Here are some numbered points:
61 & 30 & 80 & -112 & 6 & 71 & 74 & -60 & 127 & -47 & -12 & 89 & -127 & -112 & -33 & -66 & -59 \\ 0
-29 & -23 & 8 & -47 & -44 & -1 & -14 & 36 & -28 & -48 & 12 & -21 & -12 & 4 & 24 & -52 & -32 \\ 1
13 & 18 & -65 & -68 & -24 & 20 & -7 & -44 & 54 & -39 & 6 & 47 & -43 & -52 & 62 & -15 & 38 \\ 2
-11 & 74 & -12 & 5 & -3 & 35 & 5 & 13 & -27 & -10 & -12 & 15 & -50 & 7 & -23 & 10 & -19 \\ 3
-27 & 50 & -27 & -69 & -15 & 44 & 127 & -57 & -38 & -19 & -24 & -42 & -81 & 83 & -84 & 50 & 35 \\ 4
23 & -7 & -16 & 22 & 52 & -58 & -25 & -31 & -21 & -33 & -2 & -10 & 14 & 40 & 17 & -85 & 7 \\ 5
-7 & -33 & -24 & -52 & -69 & 25 & 0 & 70 & -33 & -43 & 43 & -54 & 10 & -19 & -16 & -60 & -36 \\ 6
-4 & -69 & 3 & 40 & 2 & -31 & 6 & -47 & 109 & 34 & 45 & -9 & 68 & 24 & 17 & 31 & 69 \\ 7
-9 & -11 & 4 & 9 & -6 & -28 & 10 & 5 & -7 & -6 & 3 & 7 & 6 & -2 & -11 & 3 & 8 \\ 8
16 & 6 & 0 & 43 & 5 & -15 & -29 & 4 & -67 & -7 & -1 & -7 & 1 & 21 & -5 & 7 & 13 \\ 9
-35 & -73 & -8 & -93 & -43 & -110 & 2 & 25 & 96 & 50 & -38 & 52 & 18 & 27 & 99 & -70 & -5 \\ 10
-11 & -15 & -12 & 20 & -11 & -31 & -3 & 8 & -5 & 2 & 35 & -25 & 32 & -7 & -4 & -16 & -14 \\ 11
4 & -37 & -5 & -17 & 11 & -46 & 28 & 4 & 4 & 36 & 2 & 36 & -7 & -8 & -27 & -11 & 41 \\ 12
-28 & -50 & 42 & 8 & -1 & -38 & 51 & 16 & -51 & 37 & -10 & -9 & 3 & 53 & -40 & 23 & -10 \\ 13
39 & -51 & -23 & 127 & 89 & -121 & -117 & -71 & -50 & 51 & 26 & 5 & 127 & 49 & 22 & -11 & -27 \\ 14
9 & 33 & 1 & 34 & 43 & 5 & 20 & -10 & 10 & 14 & -13 & 0 & -33 & -8 & -17 & 1 & 6 \\ 15
-30 & 4 & -26 & 52 & -40 & 52 & -34 & 21 & 0 & -12 & 22 & -30 & 39 & -57 & 0 & 63 & -2 \\ 16
-36 & -38 & -12 & -59 & -15 & 22 & 22 & 33 & -24 & 40 & -3 & -10 & -48 & 6 & -19 & 4 & 42 \\ 17
-37 & 87 & -62 & -95 & -127 & 96 & -3 & 74 & 82 & 40 & -12 & 76 & -69 & -127 & -12 & 127 & 30 \\ 18
23 & 12 & 10 & 17 & -24 & -42 & -8 & 16 & -47 & -20 & -5 & 43 & 1 & -11 & -9 & 1 & -80 \\ 19
-15 & 80 & -1 & 12 & -48 & -3 & 56 & 10 & 22 & -37 & 29 & 87 & -72 & -2 & -4 & 46 & -25 \\ 20
-8 & 55 & 6 & 11 & -42 & -7 & 47 & 7 & 18 & -29 & 25 & 71 & -53 & -2 & -6 & 42 & -24 \\ 21
10 & 33 & -20 & 54 & 56 & 12 & -15 & -32 & -4 & -40 & 13 & -12 & 28 & 9 & 12 & -34 & 17 \\ 22
-20 & -49 & -11 & -71 & -31 & 4 & -36 & -22 & 41 & -9 & -13 & -20 & 17 & 13 & 56 & -42 & 56 \\ 23
16 & -57 & 32 & 13 & -3 & 29 & -20 & 12 & -19 & 25 & -31 & 16 & -10 & 3 & 12 & 40 & -14 \\ 24
-118 & -59 & 61 & -110 & -76 & 127 & 37 & 96 & -127 & 24 & -17 & -127 & -96 & -31 & -20 & 5 & -89 \\ 25
54 & 43 & 12 & 29 & 53 & 14 & -26 & -57 & 60 & 31 & 9 & 48 & -13 & -13 & -12 & 22 & 25 \\ 26
58 & -79 & 67 & 104 & 93 & 77 & 1 & -22 & -33 & 33 & 31 & -67 & 1 & 51 & 1 & -24 & 1 \\ 27
-27 & -17 & -8 & -5 & -4 & 3 & -40 & 37 & -64 & -36 & -19 & -22 & 3 & -32 & 7 & -14 & -11 \\ 28
-50 & -5 & -13 & 41 & 63 & -83 & 33 & 36 & -8 & -115 & -61 & 15 & 47 & -44 & -26 & -19 & -3 \\ 29
2 & -14 & 13 & 29 & 0 & -2 & -1 & 20 & -34 & 6 & -10 & -21 & -24 & 26 & 3 & -23 & -25 \\ 30
-13 & 107 & -18 & 3 & -2 & 48 & 3 & 17 & -39 & -9 & -16 & 21 & -70 & 10 & -40 & 16 & -23 \\ 31
-80 & -67 & 5 & -100 & -104 & -12 & -35 & 74 & -44 & -105 & 6 & -47 & -21 & 13 & 60 & -118 & -52 \\ 32
Which three points above are nearest to each new point by angle? Their numbers follow each, nearest first.
-24 & 27 & -21 & -46 & -3 & 20 & 95 & -32 & -29 & -11 & -21 & -33 & -48 & 58 & -51 & 27 & 23 \\ --> 4 17 31
-72 & -73 & -26 & -113 & -32 & 33 & 34 & 56 & -49 & 60 & -15 & -18 & -91 & -1 & -32 & 11 & 88 \\ --> 17 25 4
36 & -13 & 34 & -2 & -9 & 49 & -16 & -7 & 12 & 34 & 14 & -10 & -14 & -31 & 12 & 25 & -6 \\ --> 24 27 26
56 & 38 & 13 & 33 & 59 & 9 & -32 & -59 & 61 & 26 & 10 & 47 & -5 & -17 & -11 & 16 & 32 \\ --> 26 15 22
-9 & 21 & -12 & -28 & -4 & 17 & 54 & -19 & -17 & -6 & -6 & -18 & -32 & 33 & -29 & 17 & 12 \\ --> 4 31 3
-60 & -40 & 28 & -62 & -35 & 84 & 15 & 55 & -86 & 6 & -7 & -73 & -47 & -20 & -7 & 1 & -54 \\ --> 25 6 1
117 & 103 & -12 & 70 & 52 & 13 & -65 & -101 & 73 & 18 & -5 & 95 & -20 & 6 & 62 & 38 & 69 \\ --> 26 15 22
27 & 18 & 24 & -47 & 4 & 30 & 29 & -28 & 73 & -22 & -7 & 40 & -76 & -49 & -6 & -24 & -21 \\ --> 0 2 20
-33 & -68 & 0 & -75 & -42 & -87 & 7 & 20 & 70 & 45 & -38 & 43 & 6 & 12 & 77 & -62 & -22 \\ --> 10 23 32
65 & 49 & 46 & 42 & 81 & 118 & 7 & -62 & 53 & 46 & -19 & 0 & 21 & -5 & 16 & 82 & 9 \\ --> 26 15 27
16 & -19 & 20 & 32 & 26 & 20 & 3 & -6 & -10 & 6 & 7 & -17 & 0 & 20 & 0 & -4 & -3 \\ --> 27 30 22
36 & -38 & -16 & 122 & 69 & -89 & -75 & -51 & -44 & 48 & 25 & 7 & 117 & 41 & 19 & -11 & -17 \\ --> 14 5 9
23 & 83 & 1 & 71 & 82 & 15 & 41 & -21 & 36 & 31 & -41 & -3 & -68 & -27 & -35 & 18 & 9 \\ --> 15 26 31
9 & 32 & -21 & 56 & 61 & 9 & -12 & -28 & -3 & -42 & 17 & -14 & 28 & 11 & 12 & -35 & 23 \\ --> 22 5 14
3 & -17 & 13 & 31 & 7 & -2 & 0 & 22 & -35 & 7 & -10 & -25 & -21 & 33 & 4 & -19 & -23 \\ --> 30 27 9
-28 & -56 & -4 & -60 & -41 & -78 & -7 & 15 & 62 & 38 & -28 & 35 & 19 & 15 & 69 & -47 & -6 \\ --> 10 23 32
-45 & -43 & -21 & -67 & -21 & 23 & 19 & 37 & -35 & 37 & -4 & -11 & -58 & -4 & -21 & 9 & 51 \\ --> 17 25 4
-46 & 86 & -59 & -4 & 8 & 2 & -97 & 64 & -30 & -103 & -25 & 1 & -19 & -95 & 65 & -37 & -42 \\ --> 28 1 32
-31 & 59 & -38 & -2 & 9 & -2 & -64 & 45 & -23 & -78 & -20 & 1 & -16 & -68 & 39 & -22 & -28 \\ --> 28 29 1
38 & -2 & -21 & 39 & 79 & -93 & -32 & -38 & -14 & -50 & 1 & -1 & 33 & 54 & 19 & -115 & 16 \\ --> 5 22 14
23 & -29 & 28 & 46 & 38 & 35 & 4 & -12 & -9 & 14 & 10 & -30 & 4 & 23 & 0 & -9 & 6 \\ --> 27 30 22
46 & -27 & 39 & -13 & -18 & 60 & -25 & -14 & 9 & 43 & 11 & -9 & -13 & -38 & 13 & 28 & -7 \\ --> 24 27 18
-45 & -25 & 19 & -47 & -25 & 65 & 16 & 42 & -58 & 2 & -4 & -52 & -37 & -7 & -3 & 1 & -37 \\ --> 25 6 17
20 & -48 & 34 & 43 & 2 & -107 & -33 & -6 & 18 & 27 & 14 & -8 & 61 & 55 & -2 & -19 & 14 \\ --> 14 7 11
28 & 26 & 3 & 18 & 23 & 7 & -13 & -26 & 28 & 17 & 3 & 24 & -10 & -6 & -7 & 14 & 11 \\ --> 26 15 22
79 & 73 & 0 & 56 & 27 & 10 & -47 & -66 & 46 & 14 & -12 & 60 & -4 & 7 & 35 & 35 & 40 \\ --> 26 15 22
